In the data rows, the value 128 means zero.
Some points, each followed by its number:
[132 161 169 185 162 107 107 121 124 115 133 154 124 114 101 104 100] 0
[127 137 129 126 105  82  97 119 110  87 101 130 150 162 158 129  94] 1
[161 169 133 132 104  87  99 109  94  96 117 113 101 131 123 106 110] 2
[128 140 138 179 175 138 127 147 141 131 157 176 154 143 140 142 108] 3
[121 125  98 101 116 147 151 117 107 133 138 118 106 129 147 147 147] 4
[117 146 145 151 142 163 153 144 168 169 143 123  89  84 131 182 155] 5
[ 95 103 100  90  96 138 147 143 152 150 119  94  87 111 149 181 170] 6
[177 154 120 148 144 111 112 121  92  88 126 152 146 147 152 153 156] 7
[105  99  94 101  96 121 155 165 146 130 120 100 108 150 158 139 128] 8
[134 143 132 150 162 154 142 141 138 144 175 158 139 129 130 129 109] 9
[ 94 126 138 140 154 168 167 160 173 189 176 161 137 123 111 116  97] 10
[139 139 141 175 166 123 127 139 142 120 136 161 132 122 139 144 136] 11
[155 151 138 107 114 124 110 100 103 106 111 134 163 158 152 114  81] 12
[112  99 121 161 166 132 120 134 122 113 134 161 179 149 120  90 110] 13
[134 128 132 167 147 120 130 153 152 148 139 114  84  80  89 136 185] 14
[ 41  49  73 105 120 148 162 162 155 132 117 127 134 144 144 139 107] 15
[110 129 154 167 151 111 112 138 160 159 147 121  86  73  98 139 157] 16
[ 83  71  82  93 109 143 164 140 130 124 108  96 103 131 138 158 166] 17
[138 122 102 109 105 120 138 132 110 104 126 127 133 165 155 147 157] 18
[188 142 120 139 152 120 108 107  82  84 130 157 159 148 146 142 162] 19
[110 135 159 165 147 130 144 141 142 164 178 154 133 117  80  64  85] 20
[103  75 118 156 160 109 106 144 137 111 110 139 160 125 112 112 143] 21
[178 175 148 161 140  94  89  96  71  74 127 148 138 144 121 110 124] 22
[145 142 133 159 164 138 141 156 137 136 164 162 133 138 134 131 124] 23
[133 121 128 125 146 138 110 111 114 129 144 137 131 109  98  87  97] 24
[162 168 128 131 131 105 105 127 112 108 129 145 133 154 178 164 111] 25
Which two points above are nearest to each new point, looking only along the 7 directions in which the numbered points spread most? Their numbers follow each, nearest first.
[ 46  53  86 120 121 122 149 169 152 120 102 122 143 159 146 134 119] ~ 15 8
[140 158 147 137 136 142 126 106 103 124 151 135 119 126 108  91  87] ~ 24 0
[168 188 153 119 102 111 117 100  89 111 117 119 110 119 118 104  79] ~ 2 12
[129 112 108  97 129 146 131 109 113 139 130 104 106 102 114 115 142] ~ 4 24
[ 78  62  87  94 125 162 163 142 135 129 116 122 161 155 142 112 104] ~ 15 8
[173 181 150 162 139  91  90  94  75  79 129 155 137 141 116 107 123] ~ 22 2
[134 149 139 135 115 112 108 101 100 121 132 125 108 118 126 129 132] ~ 2 24
[117  65  74  91 112 132 144 136 121 119 107  98 124 134 127 129 190] ~ 17 4
[ 65  78  77 111 136 155 162 169 167 137 132 140 132 140 154 169 108] ~ 15 8
[141 164 174 176 144 111 112 120 114 119 152 154 145 137  96  71  79] ~ 0 24
[122 117 105 101 111 151 153 115 106 132 131 122 106 125 138 153 138] ~ 4 18
[123 142 127 127 106  80  95 121 109  85  95 127 145 163 160 129  91] ~ 1 12
[141 106 109 129 136 122 120 131 126 122 128 137 158 145 142 134 143] ~ 18 4
[136 152 176 149 147 148 120 106 147 166 144 122 108  75  80 110 137] ~ 16 24
[175 160 143 120  99  80  79  95  95  88  97 104 134 135 114  78 106] ~ 2 22
[112 119 135 162 134 117 135 145 126 123 130 143 154 156 119  93 117] ~ 13 21
[127 136 131 130 117  92  97 119 111  88  96 129 149 162 158 131  85] ~ 1 12
[145 123  99  89 134 154 123 112 129 140 142 137 118 104 143 169 163] ~ 4 18
[133 122 112 111  97 105 126 125 108 100 108 129 148 173 161 145 144] ~ 18 1
[100  62  78  75 115 151 149 134 127 124 107  94 120 122 126 142 173] ~ 17 6
[125 146 132 129 105  88  93 116 113  85  97 133 145 162 154 129  91] ~ 1 12
[138 138 134 146 160 160 165 163 163 166 149 125  88  92 124 179 191] ~ 5 14
[126 171 174 156 143 157 154 126 141 176 176 153 129 115  79  59  53] ~ 20 10
[112  82 104 149 138 118 146 178 167 140 127 110  94 105 105 154 212] ~ 14 6
[145 110 115  91 100 113 121 115  97 104 104 125 169 172 148 123 148] ~ 18 1
[152 142 147 126 146 138 113  95 103 132 149 143 136 120 106  74  94] ~ 24 0
[144  99 126 151 151 136 136 164 162 148 126 117 125  98 119 163 215] ~ 14 5
[180 201 169 156 135 120 101  83  73  89 133 147 137 134 117 105  91] ~ 22 2
[ 92 101 104 104  91 108 152 153 146 120  96  89 124 160 154 133 117] ~ 8 17
[ 56  72  87 106 122 154 167 159 144 133 123 119 142 154 148 127  99] ~ 15 8
[175 164 150 142 139 117  85  74  83  93 128 156 149 127 101  85 108] ~ 22 2
[129 113 120 178 170 105 115 162 152 113 134 160 127 121 136 154 164] ~ 11 23
[202 189 161 138 137 119  94  65  60  93 129 147 158 129 107  77 102] ~ 22 2
[130 147 126 113 107 148 147 114 105 136 134 108  86 108 119 126 129] ~ 4 24
[138 105 124 142 155 135 132 155 167 151 122 117 118 102 116 159 208] ~ 14 5
[117 134 155 185 160  99  99 131 132 116 135 145 120 101  94 113 108] ~ 0 11
[126 115 120 177 173 102 113 166 147 119 125 151 137 126 129 157 164] ~ 11 21
[ 95  86 103 134 126 106 133 141 124 105 109 127 142 153 131 116 136] ~ 21 18
[122 122 108 124 121 119 135 130 117 127 132 109  89 111 124 132 156] ~ 4 18
[ 97 106 112  93 101 141 149 143 152 154 112  94  89 108 146 185 170] ~ 6 17
[149 118  99  80 125 175 159 121 120 142 133 118 116 126 150 160 171] ~ 4 18
[103 109 121 114 131 157 139 119 126 138 135 137 151 133 122  89  73] ~ 24 13
[123 144 148 142 149 157 148 151 168 170 150 120  96  83 135 180 160] ~ 5 16
[126 154 168 188 173 123 109 123 122 118 153 165 150 124 110  90  78] ~ 0 3
[129 116  92 112  99  89 128 139 102  88 102 105 121 158 144 121 136] ~ 18 1
[171 173 129 104 110 125 134 117 106 104 119 116 113 143 161 149 116] ~ 25 18
[170 178 164 164 132  85  84  90  78  83 110 144 146 137 111  98 111] ~ 22 2
[188 166 163 152 137  94  71  74  73  76 112 146 167 144 108  82 121] ~ 22 2
[130 130  94  99 128 147 144 123 137 139 142 133 102 107 153 182 154] ~ 4 6
[138 142 142 172 171 126 125 144 137 119 136 154 133 121 137 152 135] ~ 11 23
[ 50  56  88 119 114 122 143 168 157 118 104 122 154 153 146 136 107] ~ 15 8
[105 100  94 101  99 116 155 160 137 127 115  93 113 150 157 143 134] ~ 8 17
[ 81  67  80 100 142 165 153 150 159 148 126 139 146 136 158 146 114] ~ 15 17
[113 117 152 140 151 136 107 121 156 165 132 116 101  65  84 120 140] ~ 16 14
[ 87  70  87 109 140 145 143 155 150 129 120 137 166 159 159 144 128] ~ 15 8
[161 167 137 126 107  84 101 106  93  95 116 111 106 133 120 100 106] ~ 2 22
[118 142 145 140 151 158 149 141 172 167 143 121  89  92 129 178 159] ~ 5 16
